Each row is where one point has got to under a steady rotation. How many ticks took it there?
The counts run from 0 to 473.
[ 10  10   8 -21  13  19  27   4  34   4  17 -20  18 -12  11  23   7   3
 -27   5 -33  -6  -8 -10  -6  -9  20  13  -3   1   5   6  18  -7 -11   1
 -32   7  -5  10  11 -27 -13  -2 -17   9   6 -17 -23] | 389
[ 12 -16  -1  12  -8  16  11 -12   0 -10   9   6  21  -2   3  13 -31 -11
 -13  14  -4  19  -9 -29  -1   1  22   0 -15   5  30  28   8  11 -11  33
 -12  25 -17   2  -9  19  -8  30 -22  -7  -5   8   9] | 403
[ -8 -25 -50   5  -8  17   0 -21   2  22 -34   4   2 -16  -8  -2   3  12
 -24 -31  21   3  24 -20   5  -1  11   0   0   4   6  14 -17  17 -18  20
   5  -9   0   1   2  20  -3  10  -6 -16   8   1  -1] | 103
[-31   4   7  -9   7   5 -14  -5 -36   6  15   2 -35   2  17  18  -7 -11
   9   6   3   5   7 -24  -5 -25 -14  24  11 -11  -5   5 -22   8  22  -9
  22  -9  -4  16   3  32  16 -40  11   3   1 -13  -3] | 252
[ 22   6   7  18   0  -6  13  28   5  13 -30  12 -24 -14 -19 -15  -1  24
   6 -16  -1  11 -14   7  -4  -7   9 -22   0  -3 -18   1 -33   6   1 -20
   2  29  12   5 -32  14   8  -1  -2   9  12  26  11] | 436
[ 11 -30   8 -23  19  23  -2 -15  20   2  15  14   8   4  -1   1 -12 -19
  -9   5 -16 -35   1   3  12   7  -8   7 -15   6 -22   2  28  18  14  -1
 -14   1 -14  -6  15 -34 -26  14 -14  17 -19  -2  -2] | 384
[-15 -11   3   7   3   0 -24  22   0 -14 -11 -13 -36  -7  -4 -28  -8   5
   5  16 -16 -16  16  21 -19   3 -19   9  -7 -25 -16  10  18  22  10  11
  -7  23  -5 -18 -12  -2 -15  -6  18  38 -20  11 -15] | 79
[ 13   7 -25  25 -30  -4   2  -6 -23 -18  12  -5  -2  -3  14 -47 -12  -6
   0  -2 -12   1  19  -1 -13  17  -5   2 -10  -4  26 -26   3   0   5  11
  14  22 -15 -15  -6  12  -1  27   5  17  13  13   7] | 318
[-16  52 -20   6 -12 -18   3   4  -2 -25  23 -19   3   6  11  -2   5  -5
   7  32  -8   1   7 -18 -13 -25   9   8 -12 -20   8  -9   8 -35  -1  -8
  18  10   2  14   4   4   1 -13   5 -19   7 -18  20] | 330
[-18   2  21  -4   8 -25 -14  15 -26 -20  17   4  -2  23  18   9 -16 -14
  41   0   8  10 -13  19  -6 -38   9   5  -6 -16 -13   1 -12 -10  23 -20
   0  14   9   6  -5  20   1 -18  20 -18   4  -1   2] | 429
[  7   4  10  24   6 -31  -6  20 -21   4  10  -3  -4   7  -2   2 -15 -14
  38  12 -15  -2 -11   7 -16 -27 -17  -1  -6 -20 -17  12 -11  -4  18 -19
 -11  14  12   7 -25  34  11 -10   7   0  14  16  12] | 431
[ -8  25  12 -19   8   2  17   5  18  -7  11   8  18  16  11 -16 -15 -20
  -5  20  -5   8 -20 -16  -6  -4  15  -5   6   7   8  -2 -11 -28  -3   0
   7  41 -16   9   3 -13 -12  -9 -34  16  26  23 -10] | 229
[ -3  20  12  12  -3 -37  10  12  15   8 -26 -12  -3 -13  -6  25  19  16
   2 -18 -13 -18 -22  13 -16   7   0  -1  -9  -2 -20  30  12  17  -9  -7
 -23  -7  -4 -12   3  19  25 -20  13   6  18  -7 -23] | 274
[-26 -14 -24   3   8   4 -10 -14  -5   4  -3   2  21  20   3  10  -3  -9
 -33  13  33   0  -2 -14  -4   1   7  -7  -3  27  21  10  14   9 -17  31
 -13  -6  20  23   5  -8 -22  17   1  -9  -7   1 -23] | 7
[ 25  18  18  33 -14   3   2  13 -49  11   8  -8 -43   0   4 -13 -10   8
  -5   5 -13 -15  -3  -2 -17   9 -15  24   4  13  16 -17 -12   9   6  -4
  13 -12  10   4 -15   6  25   1  22  21 -17   1  -4] | 158
[ -4  -3 -33 -25  11  19  14  12  20   1  -3 -16 -19  -2 -27 -11  -6  -8
 -30 -19 -13 -13  19 -11  16   9   1  27   3 -16  12  15   2  18  -2  -8
 -15  -8  24 -15  15 -10  -3 -43  -4   8  -4   9 -23] | 470
[-28  21  -5  -2   4  -4 -19  19 -15  22 -14 -28 -22  -6   5 -22 -19   4
  -1 -17   5  -2  10  17 -16  -9  -8  33  10 -10  -7  16  -1   2   2 -11
  20  20   6 -12   0 -19   8 -41  -5   1 -27  18  -5] | 74
[  9 -29 -22   1  14  -8 -13  -7  15  21   5 -17   2 -32   4  19  -9 -23
   9 -26 -16  10  -7  -6  -4  17 -20   0 -17 -18  -5  42   2  24   6  -9
 -34   9   0   5   3  14   3 -14  11 -16 -15  -3   6] | 193
[ -5   0 -41  -9 -14 -10  -2  -4  16  -2  -8 -12  34   3 -14 -15   6  11
 -10 -19  10   5  20  13  -4  -7   2 -15 -12  -2 -19 -19 -15 -26  -2   1
  -8 -37  20 -24  -3  28   4   5   3 -17  24 -11  20] | 120
[ 12  12  29  -3 -14  -4   2 -13  -3  -6  -1  25  -1   0   6  -4   9   0
  14  19  -5 -11 -12 -12  -2  27 -17 -20  14  21  -8 -46 -10 -19   4   0
  28  11 -26 -18  -4 -17   0  29  -6  23   2  12  10] | 144
[ -7  31  11   2   7   0   2  18 -27  -3  18 -26 -10  12 -12   9  -4 -11
   0  45  -1   2   5 -11 -10  -9 -20  18  32  -7  16 -14  -5 -30  -8   5
   6 -22  32   8 -11  -6  12 -21   8  -4 -18   1  -1] | 153
[ 17  33  29  -3 -12   3   4  30  -8  10   2 -22 -11  -9  -9  -9   6  15
   1   9 -20  23  14  17  -2 -13   1  -4  24  -7  -3  -4 -15 -24  -8 -14
   8 -17  12  -9 -15 -11  35 -28 -31  -8   7  -6  15] | 56
[-15  27  27   2 -19 -15 -20  16 -18   5  -5 -18   0  -8  13 -13   6  22
   7   2   2  31   8  31 -17   6  -9  -4  26   3 -12 -11 -11 -26 -10   3
  23 -25  -5 -18  -2  -3  29 -19 -12   3   3 -10   8] | 58
[-11  22   1   1  16   9   0  23 -18  30 -12 -18 -20   3  -9 -16 -18   1
  -6 -14   2  -8   7  12  -2 -18   1  37  12  -4   1  19  -6  -1   6 -16
  20  15  13  -1  -3 -21   9 -37 -19  -5 -24  20 -14] | 73
[-18  17  16   4  -6   4  15  -3  -9  -4 -17  19  -1  18   4  29  -1  21
  -7  27  18  13 -34 -25  -9  -4  26  11  18  14  14   5 -26 -18 -22   5
  36   8 -10  14   8   6  -3  -8 -18   1  -4  -2  -2] | 246
[ -2 -16  20 -18   0  -4 -12 -23  -5   8   8  33   3 -10   1   6 -16 -23
  16   3   5  10  -4 -15  10   2 -20 -20   0  14 -30  -5 -19   2  27   4
  24   3 -33  -6  -7  14  17   4 -24   7  -4  10  42] | 47
[-16  -2 -10 -21  10   1   8  -5  15  -2  -9   6 -10   7  -5   1   1 -14
 -16 -26  -2  -8 -12 -14  12  40   7  20  18   3  20  16  -3  20  -3  -5
  -9   7   0 -16  30 -14  -3 -43   1  22   8  14 -41] | 468
[-24  43  -2   9  -2 -13  -7  -5  -7   5   7 -16 -30  -9  20 -10  22  -5
  -8   3  -1 -18  17  -2   1   1   1  15  -5 -10   3   7  35  13   5 -14
  20  17 -23  17  21 -24  13 -29   9  -1  -1 -24 -10] | 172
[ -8   5  16  -1  15  -6  16  30  16   4   6 -28  -7  -3 -16 -10 -10  -5
 -24 -16   1   6 -20  18   6   5   6   3 -10   4   7  10  10  29  -3   2
 -50   8  33  12 -13 -17   9 -14  13  17  -1  14 -31] | 373
[ 32  10 -17  -9 -13  17   1 -18  -5 -23  -2  28  -7   8  14 -26   0   3
 -11 -10 -13 -12  15 -20   2  17  24  -7 -21  13   2 -26 -14   1  18 -11
  17  24 -24 -22  -3   7  -3  25   3  19   3   2   8] | 321
[ 10  28 -17 -15  10  17  16   6   7 -26  21   5  11  33 -10  -4   1 -15
   8  45  -3  -5  17 -18  13 -19  13   3   2 -25  11  -8   6 -37   1 -25
  11   3  14  19   5   0 -11  -7   3 -14   4 -10  11] | 328
[  1   8   6  -1  -2  23  10   6 -26  12  -3  12 -20  13   0  24 -14  12
  -4   5   7  10  -8 -24   3 -27  26  36  18   0  12   0 -34 -11  -7 -17
  38  -1   9  15   7   2   8 -32 -15 -18 -17  -4   8] | 248
[ 39 -31   3 -23  11  -5 -18 -11   6   2  22   6  34  14   2  16  -6 -28
  11   9 -26   0  -2   6   4   6  -6 -16  -6   9  -2  14  10 -14  14 -12
 -39 -14  11 -15   7  -9   0   1 -23 -18  -7   1   7] | 209
[ 18 -36 -12   9  17   0  -3 -11   5  27   6  -6  -4 -23   9  21 -12 -27
  22 -26 -16  -4 -11  -4   5   9 -17  13  -3 -15  -4  37   1  26   8 -25
 -29   2   1  14  12   5   3  -7  15 -13 -14  -2   1] | 192
[ 11  14   7 -20  -3   1 -11  -5   8 -11 -11  10   3  15 -16  17  -2  -3
   4  37   2   5 -17 -26   2  36  -6 -11  25   7   4 -10 -17 -39 -11  -4
  19   0   7 -20   3 -15  -7  -7 -15   2 -34  14  18] | 148
[ -1  22  -8 -32   5  -6  19   6  18  10   1  -2  16  -9   1  10 -10 -21
   5 -38   0  14 -15 -15   8   5  -3  -1   1   6 -11 -20 -46 -27  16 -20
  -4  22  11  -5  -5   6   8 -16  -3  -3  13  25   8] | 133
[ -6   9 -15   5   3  14   2  -5  21  18 -42   3  -7  -5 -11   7  16  36
 -30  15   2 -26   8 -14 -14  -7  19   5   3   5 -12  19  16   1 -34   5
  21   7 -14  -1   8 -21 -18   3 -20   0 -19   0 -11] | 86
[  0   7   4 -21  20  16  16  -6  37   9  15  -8  27  -5  11  23   3  -9
 -21  20 -31 -16 -19 -14 -10   5  -2   3  -1   3  -1  15  21  -8 -10   7
 -30  -1 -18  10  17 -22 -17  -2 -20  20   9  -6 -28] | 388
[  8 -11  -6 -13  -8 -12  -2 -22  15 -10  30  13  26   8  26  24 -12 -11
  10 -16 -13  -4 -31  -9  -6   0  18   9 -31   3 -14  -4  -8 -12  18 -23
   7  -3 -13  -6  34  10  -8 -11  -1 -11   3 -29  28] | 31
[ -1 -17   9  -9 -15  21 -17  15 -10 -21  22  -1 -15   2  17 -23 -14  24
  12  27 -18  13   6  15 -24  -7   0   9   4 -22 -12 -31 -17 -16  11  -6
  13  -4   4 -18  -5   3 -19  -7  12  27  -8 -21  17] | 237
[ 12  19 -11  35 -26 -21  -3   6  -8 -16   5  -8 -15  -5  20  -5  -4  14
  22   4 -11   9 -17   0 -24  22  -4   2  -9 -18   3 -11 -19 -13   0 -24
  21   5   2   1   0  33   5   0  33   2 -10 -14  26] | 335
[-14  42  12   2  -7  -7  -7  12 -30   6  22 -31 -11  -1  -1   9   3  -8
  -9  31  -7  -6   6 -16 -18 -17 -20  19  16   8  13 -19  -2 -24   0   8
   7 -18  29  10 -11   3  17 -19  12  -3 -12  -5  -6] | 154
[ 17 -24   7   7   6 -12  15  -3  18  13 -12  -8   6 -23 -16   6  -5 -25
  24 -17 -18 -21 -17   5   7  16 -18   5  14 -12   7  14  25   5 -11  -9
 -18  30 -15 -15  14 -27  -7   0 -14  -7   5  27 -17] | 289
